In the data rows, the value 128 means zero.
The table, row by row:
[131 118 144 108 113 165 131 125 132 111 130 135 152 145 136 116 107]
[131 107 123 252 222   0 117 150  81 198 133  73  20   9  73  89 185]
[126 120 136 109 111 189  97 129 142 121 135 150 152 126 137 127 105]
[118 125 148 115 107 188 117 114 142 129 127 137 136 140 133 120 114]
[137  80 115 238 199   0 114 157  72 183 127  88  23  12  67  76 194]
[114 135 152 115 119 163 107 129 144 115 135 126 146 146 138 124 104]
[149 103 121 255 213   0 122 162  89 197 131  69  10  12  73  83 179]
[105 121 139 107 114 176 105 122 150 118 120 155 150 149 141 131 103]
[163  70 118 245 212   6 103 149  87 204 125  70  19  17  69  84 178]
[135 120 134 123 120 169 119 118 152 118 127 149 145 151 132 125 112]
[148  97 121 243 210   7 125 143  82 190 140  68  13  31  61  89 180]
[114 114 142 113  99 167 116 138 165 128 137 159 147 138 129 131 117]
[148  85 115 231 214   3 121 152  89 197 130  66   8  11  83  86 187]
[124 141 153 116 105 181 123 125 151 129 129 142 161 134 138 115 113]
[111 134 137 122  97 186  96 124 137 117 133 142 157 141 127 133 104]
[136  82 121 249 203   0 105 149  82 194 125  77  30  21  61  82 180]
[197 205  10  64 159   0 255 116  25 118  96  78 111 156 163 223 219]
[144  92 125 239 208   0 112 146  90 192 120  64  24  25  68  92 187]
[108 140 143 122 112 163 114 133 147 128 138 145 150 134 125 115 105]
[111 128 151 115 105 172 107 128 146 122 139 157 140 149 139 122 115]
[115 114 151 125 100 177 110 135 157 127 139 153 140 141 136 116 115]
[111 134 144 125 123 184 110 125 153 116 128 161 149 145 144 128 109]
[120 115 139 108  98 174 109 118 155 120 130 134 142 140 131 122 105]
[148  88 107 250 207   0 116 161  99 205 127  68  10  20  79  76 191]
[115 120 149 119 107 169 112 113 140 119 120 146 147 132 125 117 101]
[134 128 142 111 112 173 116 140 142 115 119 136 145 140 119 109 118]
[130 123 143 131 112 158 107 135 139 123 125 126 135 124 126 124 108]
[108 132 156 115 110 169 114 127 158 103 118 147 151 144 128 125 122]
[153 231  30   0  68 144 255  83 113  41 111 137 243 255 231 252 113]
[119 118 151 131 103 173 123 134 143 111 129 149 150 131 134 122 102]
[122 116 133 120 116 168 108 116 148 100 134 146 144 145 143 125 108]
[116 127 139 117 113 170 112 123 136 122 131 155 151 147 132 115 110]
[104 125 156 117 119 172 118 138 151 127 132 140 152 139 140 124 102]
[ 97 111 156 116 107 178 127 134 150 120 135 140 153 143 131 118  92]
[164 226  40   0  59 153 246  92  96  43 120 143 249 255 243 255 138]
[125 121 144 107  97 153 114 132 154 118 133 144 156 149 143 134 111]
[112 128 163 118 118 168 125 126 152 119 122 148 140 143 144 135  94]
[118 125 148 126 103 173 121 116 143 114 141 154 136 149 127 113 117]
[120 137 129 114 132 162 112 125 153 130 138 142 145 143 124 129 106]
[114 123 151 112 117 164  97 130 153 119 128 153 154 143 129 100 100]
[129 124 145 122 104 177 121 129 164 125 131 152 148 122 119 129 119]
[149 100 120 254 207   0 112 147  78 201 128  66  10  10  64  73 178]
[106 127 161 126  96 173 110 121 144 120 138 153 154 136 137 124 127]
[141 100 129 250 232   0 111 163  78 180 123  55  15  23  79  77 191]
[101 133 139 128 116 170  96 136 142 120 139 153 159 141 124 126 119]
[101 116 133 113 104 168 107 131 140 111 135 131 145 140 116 130 112]
[106 121 141 113  98 165 120 127 152 112 143 150 153 141 137 125 108]
[120 123 133 117 104 163 116 106 151 119 142 135 149 144 122 120 115]
[115 126 149 108 115 164 117 141 140 114 135 146 148 144 141 114 109]
[107 143 140 115  94 179 108 130 134 126 136 146 151 152 115 114 103]
[157 239  42   0  69 142 255 103 101  52 105 125 241 255 237 255 111]
[151  96 120 250 204   0 123 150  75 201 126  65  18  22  66  88 196]
[163 238  42   0  56 152 250  99  92  31 110 148 245 255 220 255 124]
[116 119 146 126 100 176 112 128 150 122 115 135 144 144 124 123  95]
[122 131 142 108 108 162 118 126 153 128 115 151 163 138 125 123 118]
[111 123 145 112 120 162 126 137 152 120 130 155 161 143 129 138 102]
[156 244  32   0  69 157 252  81  97  45 109 149 232 255 239 250 143]
[107 113 153 112 102 156 121 134 148 116 150 153 139 150 135 118 103]
[113 122 134 100 101 189 117 122 158 126 130 158 141 143 141 130 122]
[154  86 125 246 228   0 103 155  85 203 133  63   0   8  62  83 192]
[116 115 162 131 114 166 105 139 144 114 128 147 152 147 132 120  97]
[142 102 130 236 225   0 126 139  91 198 137  74  17   9  64  98 188]
[120 126 158 117 111 157 114 116 148 119 124 143 162 153 128 116  98]
[136  88 127 253 222   0 111 140  90 184 129  65   0  26  69  75 185]
[197 195  14  52 169   0 255 112  28 114 105  75  94 162 173 204 218]
[115 126 148 118 123 166 123 124 130 117 129 149 148 136 131 118 111]
[127 128 135 114 108 160 121 118 156 107 128 154 157 137 130 121 118]
Each row is made from 2 hidden switches, each on (1) or off (0), listed from the one that spreads the rows most. Each is on in fewer than half of the rows of the table.
Further rows, each followed by whether each switch is on (1) or off (0), in that order:
[111 122 147 109 123 174 125 135 143 123 123 160 143 116 124 132 113] 0 0
[163 233  27   0  53 148 255  95 105  40 109 151 246 255 244 255 119] 0 1
[161 233  25   0  65 141 255  86 116  38 107 136 254 255 228 255 111] 0 1
[124 119 137 120  96 172 127 125 151 111 124 137 135 134 123 138 108] 0 0
[128 125 157 121  91 179 110 125 140 127 131 141 152 135 120 133  98] 0 0
[128 111 142 107  97 178 113 126 144 112 135 145 158 141 139 118  94] 0 0
[113 118 156 120 105 170 105 126 136 126 139 146 154 157 149 121 103] 0 0
[117 138 145 123 117 152 113 129 157 125 130 141 140 141 141 133 110] 0 0
[161 230  45   0  53 156 246  89 112  41 103 142 248 255 230 255 139] 0 1
[155  83 127 247 207   1 108 148  81 200 115  78  19   9  77  79 183] 1 0
[124 120 139 118 107 162 101 110 150 120 142 149 141 128 136 133  97] 0 0
[109 110 146 119 105 169 126 118 139 107 125 139 151 145 150 113 111] 0 0
[132 117 139 127 107 172 109 122 160 121 135 152 158 131 143 140  96] 0 0
[132 118 137 118 108 174 117 120 148 120 121 158 146 137 142 121 110] 0 0
[141  92 119 255 221   0 109 154  74 194 135  66   0  23  72  83 181] 1 0
[127 136 157 133 119 164 111 130 142 131 121 142 152 149 122 138 117] 0 0
[137  89 122 247 214  11 119 139  80 201 125  83  17  15  71  81 189] 1 0
[108 128 127 117  98 176 117 134 150 106 139 136 161 130 144 123 108] 0 0
[111 127 127 110 111 165 113 128 152 130 131 133 154 146 129 112 108] 0 0
[117 126 149 135 114 151 116 127 145 117 142 151 150 143 133 137 101] 0 0
[125 130 154 118 105 160 102 134 147 131 125 143 140 140 134 129 114] 0 0
[115 134 145 104 116 177 110 121 144 114 129 147 141 139 143 123 106] 0 0
[127 124 145 113 107 170 116 113 146 120 142 149 148 143 130 142  93] 0 0
[118 126 147 116 112 184 121 124 145 133 136 128 152 144 119 121 106] 0 0
[117 140 147 112 120 170 113 136 138 126 136 148 156 146 139 128 112] 0 0
[124 129 146 112 111 162 115 119 147 119 129 130 160 158 124 124 110] 0 0
[134  98 123 249 215   0 121 145  87 193 120  76  20  13  74  83 188] 1 0
[114 118 145 107  97 173  95 128 137 113 123 142 145 138 130 128 102] 0 0
[108 123 142 107 121 146 104 136 149 115 138 140 148 144 142 131 116] 0 0
[141  79 136 255 220  10 108 140  87 192 115  90  10  33  72  82 199] 1 0
[160  95 107 244 221   0 117 133  88 192 131  60   3   2  62  85 181] 1 0
[114 145 152 122 120 176 118 134 142 106 133 150 152 154 126 121 110] 0 0
[118 118 151 119 104 182 112 118 169 104 136 154 158 152 145 122 107] 0 0
[134 121 140 111 112 167 112 126 151 121 124 143 144 148 121 127 109] 0 0
[110 121 134 117 121 170 119 133 147 117 139 148 153 153 137 107 109] 0 0
[119 125 131 133 109 167 119 122 134 113 132 132 146 150 123 127  97] 0 0
[119 117 149 131  98 163 110 113 148 120 133 145 149 139 134 126 109] 0 0
[146  89 119 237 217   0 114 141  88 197 123  62  25  14  77  85 204] 1 0
[147  99 126 233 213   0 107 147  74 198 123  80  17  25  68  71 206] 1 0
[117 127 138 114 104 170 107 120 145 122 133 147 158 143 120 125 109] 0 0
[144  93 126 238 211   0 120 137  90 186 114  58   9  10  67  87 189] 1 0
[188 187   5  54 164   0 237 133  29 106 104  85 118 154 170 215 206] 1 1
[127 128 156 107 107 178 111 131 137 116 134 143 150 135 138 120 108] 0 0
[115 116 142 122 112 173 108 139 149 109 140 146 147 141 131 131 119] 0 0
[120 118 145 119 113 180 110 117 158 108 144 133 152 139 123 126 108] 0 0
[105 131 136 113 115 168 113 117 144 115 126 149 156 136 136 118  97] 0 0
[163 234  18   0  67 152 255 102 102  41 104 145 255 255 215 253 123] 0 1
[113 125 133 118  98 180 114 129 159 114 127 139 134 140 131 109 104] 0 0
[114 127 142 125 102 170 125 124 151 120 117 142 164 143 133 124 114] 0 0
[118 121 156 115  89 172 106 120 145 108 139 146 136 152 132 121 103] 0 0
[122 124 141 128 104 166 108 138 147 123 136 149 145 152 133 129  98] 0 0
